In the data rows, zero lies at 4.5, halfway between 4 and 5.
Here is a table of points, one per row:
tensor([3, 2, 2, 4, 2, 7, 4, 4, 5, 6, 3, 5, 5, 5, 5, 5, 5, 6, 4, 5, 5, 7, 7, 8])
tensor([5, 7, 4, 6, 5, 4, 4, 2, 5, 5, 4, 5, 4, 5, 3, 4, 4, 2, 5, 3, 5, 5, 5, 6])
tensor([7, 5, 5, 6, 5, 5, 5, 5, 4, 6, 4, 5, 3, 5, 6, 2, 3, 5, 3, 4, 3, 4, 4, 6])
tensor([7, 5, 5, 5, 5, 6, 5, 4, 4, 4, 6, 5, 6, 4, 5, 2, 3, 3, 4, 3, 5, 4, 6, 6])
tensor([4, 4, 4, 6, 5, 5, 5, 8, 5, 6, 5, 5, 4, 4, 5, 3, 2, 4, 4, 5, 2, 4, 4, 6])
tensor([5, 8, 3, 7, 9, 2, 3, 4, 8, 4, 1, 4, 2, 2, 4, 5, 8, 8, 6, 5, 3, 3, 6, 2])
tensor([7, 5, 7, 6, 4, 5, 6, 5, 4, 4, 5, 4, 5, 4, 5, 3, 4, 3, 3, 3, 4, 4, 6, 6])
tensor([4, 7, 4, 0, 6, 5, 8, 2, 4, 3, 6, 5, 4, 4, 2, 4, 5, 9, 2, 5, 3, 3, 7, 8])
tensor([4, 5, 5, 6, 4, 6, 1, 3, 6, 8, 4, 2, 6, 4, 0, 6, 5, 5, 4, 5, 5, 3, 9, 4])
tensor([2, 3, 4, 4, 3, 5, 5, 5, 7, 5, 5, 4, 4, 6, 5, 3, 5, 5, 5, 6, 5, 2, 4, 4])
tensor([7, 5, 6, 3, 4, 5, 2, 6, 4, 3, 2, 4, 8, 2, 6, 8, 9, 4, 5, 3, 3, 5, 1, 6])
tensor([5, 5, 7, 6, 4, 4, 5, 5, 4, 3, 3, 5, 5, 6, 2, 3, 3, 5, 4, 3, 4, 3, 4, 8])
tensor([6, 7, 4, 4, 6, 7, 4, 7, 3, 1, 8, 4, 6, 4, 2, 4, 5, 3, 3, 3, 6, 7, 7, 4])
tensor([5, 6, 6, 4, 3, 6, 4, 3, 3, 4, 5, 7, 5, 3, 4, 3, 4, 2, 3, 5, 5, 7, 3, 9])
tensor([6, 5, 6, 7, 4, 5, 3, 7, 5, 4, 4, 4, 5, 4, 4, 2, 5, 5, 3, 4, 5, 4, 5, 6])
tensor([3, 3, 7, 6, 4, 4, 4, 6, 6, 4, 6, 6, 5, 4, 3, 5, 4, 3, 4, 2, 5, 3, 3, 5])
tensor([5, 2, 2, 5, 3, 4, 4, 3, 3, 5, 4, 4, 4, 6, 7, 2, 7, 6, 5, 5, 3, 7, 7, 4])
tensor([5, 7, 0, 4, 4, 4, 5, 4, 2, 2, 6, 6, 6, 3, 2, 6, 5, 5, 9, 8, 7, 5, 1, 4])
tensor([5, 6, 4, 6, 6, 4, 5, 5, 5, 5, 3, 6, 3, 5, 4, 3, 3, 4, 3, 4, 5, 4, 5, 5])
tensor([4, 3, 4, 4, 4, 6, 6, 4, 6, 4, 6, 6, 6, 5, 5, 3, 4, 4, 2, 4, 4, 3, 5, 3])
tensor([4, 5, 3, 1, 5, 7, 3, 9, 6, 5, 5, 5, 5, 5, 3, 5, 5, 4, 4, 5, 6, 4, 2, 4])
tensor([4, 7, 6, 5, 4, 5, 3, 5, 7, 1, 5, 1, 2, 7, 5, 2, 2, 4, 8, 4, 4, 4, 5, 4])
tensor([3, 3, 6, 2, 5, 3, 5, 4, 4, 4, 7, 5, 6, 5, 5, 4, 7, 4, 4, 4, 7, 2, 3, 6])
tensor([6, 5, 5, 5, 5, 1, 5, 4, 5, 3, 7, 6, 6, 6, 9, 5, 6, 3, 1, 3, 4, 3, 6, 3])
tensor([3, 3, 5, 2, 5, 2, 5, 7, 2, 4, 6, 5, 2, 6, 6, 7, 5, 4, 6, 2, 6, 6, 6, 4])
tensor([1, 7, 2, 5, 1, 4, 5, 4, 4, 4, 3, 3, 6, 8, 5, 1, 4, 7, 3, 4, 6, 4, 2, 5])
tensor([7, 7, 5, 3, 3, 4, 5, 7, 3, 7, 4, 3, 4, 5, 3, 5, 3, 4, 3, 5, 6, 4, 8, 4])
tensor([3, 3, 6, 2, 4, 3, 3, 2, 5, 6, 6, 6, 6, 2, 4, 4, 6, 5, 7, 3, 6, 6, 5, 4])
tensor([2, 4, 4, 4, 4, 6, 4, 5, 5, 4, 6, 3, 5, 5, 6, 3, 6, 5, 8, 5, 3, 5, 3, 3])
tensor([6, 4, 5, 6, 5, 4, 5, 6, 8, 5, 3, 3, 3, 4, 3, 4, 3, 3, 4, 7, 3, 6, 3, 6])
tensor([7, 2, 4, 4, 5, 3, 4, 4, 4, 7, 5, 3, 7, 6, 4, 6, 6, 4, 5, 4, 4, 4, 5, 2])
tensor([4, 3, 3, 5, 5, 5, 5, 6, 6, 5, 7, 5, 4, 4, 5, 4, 5, 3, 5, 3, 5, 4, 5, 2])
tensor([6, 4, 6, 4, 3, 4, 4, 2, 5, 3, 4, 4, 4, 4, 4, 2, 8, 5, 5, 5, 5, 4, 6, 6])
tensor([4, 3, 3, 6, 7, 6, 5, 4, 5, 6, 4, 7, 6, 5, 5, 2, 5, 4, 3, 4, 3, 5, 4, 3])
tensor([7, 5, 4, 4, 6, 6, 6, 7, 5, 4, 5, 5, 5, 2, 6, 5, 3, 3, 4, 4, 4, 3, 5, 2])
tensor([4, 4, 3, 5, 6, 3, 3, 4, 6, 5, 4, 6, 7, 5, 6, 4, 5, 6, 4, 5, 4, 2, 4, 4])
tensor([7, 6, 5, 4, 4, 0, 3, 5, 4, 8, 8, 4, 4, 5, 4, 6, 7, 4, 4, 6, 5, 2, 1, 5])
tensor([4, 5, 6, 3, 6, 3, 1, 6, 5, 0, 2, 8, 1, 4, 6, 6, 6, 6, 2, 7, 4, 9, 6, 4])
tensor([2, 4, 5, 3, 5, 5, 3, 7, 5, 2, 4, 2, 7, 7, 5, 9, 5, 6, 8, 4, 0, 2, 8, 6])
tensor([6, 4, 4, 5, 3, 4, 5, 4, 4, 5, 6, 8, 5, 8, 5, 4, 6, 3, 3, 4, 3, 4, 3, 4])
tensor([3, 5, 5, 4, 5, 3, 3, 5, 3, 5, 4, 6, 7, 7, 4, 5, 5, 6, 6, 2, 4, 4, 5, 3])
tensor([5, 4, 5, 6, 6, 6, 6, 7, 4, 6, 5, 5, 3, 5, 4, 3, 4, 3, 4, 3, 3, 5, 4, 4])
tensor([6, 3, 4, 6, 4, 1, 5, 3, 3, 5, 3, 4, 3, 5, 6, 4, 3, 6, 6, 4, 4, 7, 6, 6])
tensor([5, 6, 5, 5, 8, 5, 5, 5, 6, 4, 5, 4, 5, 5, 6, 3, 3, 3, 4, 3, 5, 2, 4, 5])
tensor([5, 9, 6, 5, 2, 4, 6, 0, 6, 6, 2, 4, 6, 4, 7, 5, 6, 3, 5, 3, 3, 6, 3, 2])
tensor([3, 5, 7, 4, 7, 8, 7, 4, 3, 6, 2, 5, 4, 4, 3, 6, 2, 1, 6, 5, 4, 5, 5, 4])
tensor([5, 5, 4, 6, 5, 6, 3, 1, 2, 6, 7, 1, 8, 3, 0, 3, 5, 5, 4, 9, 2, 6, 3, 6])
tensor([5, 6, 2, 8, 8, 4, 8, 4, 3, 2, 6, 4, 4, 0, 2, 5, 5, 9, 6, 2, 3, 7, 2, 4])
tensor([3, 5, 5, 4, 6, 6, 3, 5, 5, 4, 7, 8, 6, 5, 4, 3, 4, 4, 4, 4, 4, 4, 4, 4])
tensor([7, 4, 4, 4, 5, 4, 6, 4, 3, 4, 5, 4, 3, 5, 3, 5, 4, 3, 5, 5, 5, 5, 6, 6])
tensor([4, 1, 6, 7, 7, 8, 0, 2, 2, 3, 7, 2, 1, 4, 9, 6, 2, 7, 3, 9, 6, 1, 2, 5])
tensor([4, 7, 3, 6, 2, 7, 6, 2, 1, 2, 4, 7, 1, 5, 4, 8, 8, 3, 3, 8, 5, 1, 4, 5])
tensor([5, 3, 0, 7, 4, 4, 6, 5, 4, 4, 1, 3, 7, 1, 8, 9, 4, 5, 2, 3, 9, 2, 6, 9])
tensor([0, 3, 4, 4, 3, 3, 5, 4, 4, 6, 5, 4, 3, 5, 5, 3, 7, 4, 7, 3, 5, 7, 5, 9])
tensor([0, 1, 4, 4, 5, 7, 7, 6, 4, 4, 4, 3, 4, 4, 4, 3, 7, 4, 5, 4, 6, 5, 5, 3])
tensor([1, 8, 9, 8, 6, 2, 4, 8, 1, 6, 4, 1, 3, 2, 4, 2, 7, 5, 2, 5, 8, 5, 3, 1])
tensor([5, 3, 5, 5, 3, 3, 4, 2, 5, 7, 7, 6, 3, 5, 5, 5, 5, 3, 4, 5, 4, 4, 5, 1])
tensor([4, 6, 4, 3, 5, 7, 4, 3, 1, 6, 3, 6, 6, 6, 7, 4, 3, 6, 7, 3, 5, 5, 3, 1])
tensor([4, 4, 7, 4, 7, 6, 5, 2, 4, 7, 2, 5, 2, 4, 4, 3, 2, 5, 6, 3, 6, 3, 4, 5])
tensor([6, 4, 5, 3, 4, 3, 5, 3, 4, 5, 3, 4, 3, 5, 4, 4, 6, 4, 6, 5, 6, 6, 6, 6])
tensor([7, 4, 5, 3, 5, 5, 5, 2, 5, 2, 3, 5, 6, 2, 5, 3, 3, 5, 5, 6, 7, 5, 7, 4])
tensor([4, 2, 3, 5, 5, 4, 6, 4, 7, 4, 7, 4, 4, 5, 4, 6, 6, 4, 5, 6, 2, 3, 4, 4])
tensor([2, 1, 6, 7, 4, 0, 5, 3, 3, 3, 5, 7, 8, 3, 2, 7, 0, 7, 6, 5, 6, 5, 3, 3])
tensor([3, 4, 4, 7, 6, 6, 5, 6, 5, 5, 6, 6, 3, 6, 4, 3, 3, 3, 4, 4, 3, 4, 4, 3])
tensor([7, 4, 4, 2, 7, 4, 4, 7, 4, 7, 2, 3, 4, 2, 6, 5, 5, 4, 5, 6, 2, 7, 5, 7])
tensor([3, 5, 2, 5, 5, 7, 3, 6, 3, 4, 5, 8, 5, 5, 5, 6, 7, 1, 6, 4, 5, 5, 3, 4])
tensor([7, 5, 3, 3, 5, 7, 2, 2, 6, 7, 7, 3, 2, 5, 6, 8, 4, 9, 2, 0, 5, 7, 0, 4])
tensor([3, 2, 6, 3, 4, 5, 6, 3, 4, 5, 3, 7, 6, 3, 5, 3, 6, 5, 4, 6, 4, 3, 4, 3])
tensor([5, 5, 7, 4, 3, 4, 4, 5, 6, 4, 5, 4, 2, 2, 3, 5, 4, 5, 5, 3, 5, 4, 5, 6])
tensor([3, 5, 9, 5, 0, 7, 8, 5, 3, 4, 5, 4, 4, 4, 5, 8, 4, 6, 4, 2, 0, 3, 4, 4])
tensor([7, 4, 4, 5, 4, 4, 4, 4, 4, 2, 6, 3, 4, 5, 6, 4, 3, 3, 7, 5, 5, 5, 5, 6])
tensor([6, 3, 3, 6, 1, 5, 4, 6, 2, 3, 5, 4, 3, 5, 4, 5, 5, 6, 4, 5, 5, 7, 8, 4])
tensor([6, 6, 6, 3, 5, 4, 6, 2, 6, 5, 2, 3, 1, 4, 5, 6, 4, 2, 7, 5, 7, 5, 4, 4])
tensor([2, 4, 3, 2, 3, 6, 7, 6, 8, 5, 3, 3, 4, 3, 6, 5, 5, 4, 3, 6, 6, 4, 1, 4])
tensor([3, 4, 6, 4, 8, 4, 6, 3, 5, 1, 1, 0, 7, 9, 4, 7, 3, 2, 0, 7, 6, 9, 2, 3])
tensor([5, 5, 3, 1, 2, 3, 6, 9, 4, 6, 4, 3, 7, 6, 6, 3, 2, 7, 5, 6, 5, 3, 2, 4])
tensor([3, 4, 3, 6, 7, 2, 3, 3, 3, 4, 2, 5, 7, 9, 5, 6, 5, 4, 6, 5, 4, 3, 5, 5])
tensor([2, 2, 4, 5, 3, 4, 3, 3, 6, 4, 6, 5, 1, 5, 3, 5, 7, 5, 6, 4, 5, 6, 5, 6])
tensor([4, 3, 3, 6, 1, 4, 4, 4, 8, 4, 5, 3, 3, 5, 4, 6, 5, 4, 5, 5, 5, 5, 6, 1])
tensor([0, 9, 3, 3, 4, 2, 2, 3, 5, 8, 8, 4, 5, 1, 8, 7, 0, 4, 4, 6, 4, 8, 8, 6])
tensor([7, 6, 5, 4, 3, 4, 4, 6, 4, 5, 4, 4, 4, 5, 4, 5, 2, 3, 6, 4, 4, 3, 4, 7])
tensor([6, 6, 4, 2, 5, 5, 6, 3, 3, 4, 6, 1, 2, 6, 5, 3, 4, 5, 6, 5, 6, 4, 6, 3])
tensor([5, 2, 5, 5, 6, 6, 5, 7, 5, 5, 3, 5, 3, 4, 0, 5, 4, 5, 4, 4, 7, 6, 5, 4])
tensor([4, 5, 5, 3, 2, 3, 7, 6, 3, 7, 7, 6, 5, 4, 4, 5, 5, 4, 3, 7, 2, 5, 4, 2])
tensor([5, 6, 5, 3, 0, 4, 1, 5, 7, 2, 2, 8, 6, 4, 6, 4, 3, 7, 5, 7, 6, 6, 4, 2])
tensor([6, 1, 5, 5, 2, 5, 4, 4, 5, 4, 4, 5, 6, 4, 6, 3, 7, 4, 7, 5, 5, 6, 5, 3])
tensor([3, 3, 3, 5, 5, 4, 5, 6, 8, 7, 5, 5, 4, 5, 2, 6, 2, 4, 2, 3, 5, 3, 4, 6])
Along one direction, these points spread out more than along any other. Take the direction at right angles to it along which they spread out most. Go by this last direction. For each point below, how far along it does it lie, from 0 to 99? The average is 50, and the first point in the table lies past the average. One standard deviation of the points above along it is 16.
tensor([4, 5, 5, 3, 2, 3, 7, 6, 3, 7, 7, 6, 5, 4, 4, 5, 5, 4, 3, 7, 2, 5, 4, 2]) -> 29
tensor([4, 6, 4, 3, 5, 7, 4, 3, 1, 6, 3, 6, 6, 6, 7, 4, 3, 6, 7, 3, 5, 5, 3, 1]) -> 43
tensor([3, 3, 6, 2, 4, 3, 3, 2, 5, 6, 6, 6, 6, 2, 4, 4, 6, 5, 7, 3, 6, 6, 5, 4]) -> 58
tensor([5, 8, 3, 7, 9, 2, 3, 4, 8, 4, 1, 4, 2, 2, 4, 5, 8, 8, 6, 5, 3, 3, 6, 2]) -> 77
tensor([4, 3, 3, 6, 7, 6, 5, 4, 5, 6, 4, 7, 6, 5, 5, 2, 5, 4, 3, 4, 3, 5, 4, 3]) -> 26
tensor([1, 8, 9, 8, 6, 2, 4, 8, 1, 6, 4, 1, 3, 2, 4, 2, 7, 5, 2, 5, 8, 5, 3, 1]) -> 45
tensor([6, 3, 4, 6, 4, 1, 5, 3, 3, 5, 3, 4, 3, 5, 6, 4, 3, 6, 6, 4, 4, 7, 6, 6]) -> 80
tensor([5, 6, 6, 4, 3, 6, 4, 3, 3, 4, 5, 7, 5, 3, 4, 3, 4, 2, 3, 5, 5, 7, 3, 9]) -> 61
tensor([2, 4, 4, 4, 4, 6, 4, 5, 5, 4, 6, 3, 5, 5, 6, 3, 6, 5, 8, 5, 3, 5, 3, 3]) -> 39
tensor([4, 4, 4, 6, 5, 5, 5, 8, 5, 6, 5, 5, 4, 4, 5, 3, 2, 4, 4, 5, 2, 4, 4, 6]) -> 30
tensor([6, 6, 6, 3, 5, 4, 6, 2, 6, 5, 2, 3, 1, 4, 5, 6, 4, 2, 7, 5, 7, 5, 4, 4]) -> 76
tensor([5, 2, 5, 5, 6, 6, 5, 7, 5, 5, 3, 5, 3, 4, 0, 5, 4, 5, 4, 4, 7, 6, 5, 4]) -> 49
tensor([7, 5, 4, 4, 6, 6, 6, 7, 5, 4, 5, 5, 5, 2, 6, 5, 3, 3, 4, 4, 4, 3, 5, 2]) -> 35
tensor([5, 4, 5, 6, 6, 6, 6, 7, 4, 6, 5, 5, 3, 5, 4, 3, 4, 3, 4, 3, 3, 5, 4, 4]) -> 28
tensor([4, 1, 6, 7, 7, 8, 0, 2, 2, 3, 7, 2, 1, 4, 9, 6, 2, 7, 3, 9, 6, 1, 2, 5]) -> 54
tensor([5, 5, 3, 1, 2, 3, 6, 9, 4, 6, 4, 3, 7, 6, 6, 3, 2, 7, 5, 6, 5, 3, 2, 4]) -> 30
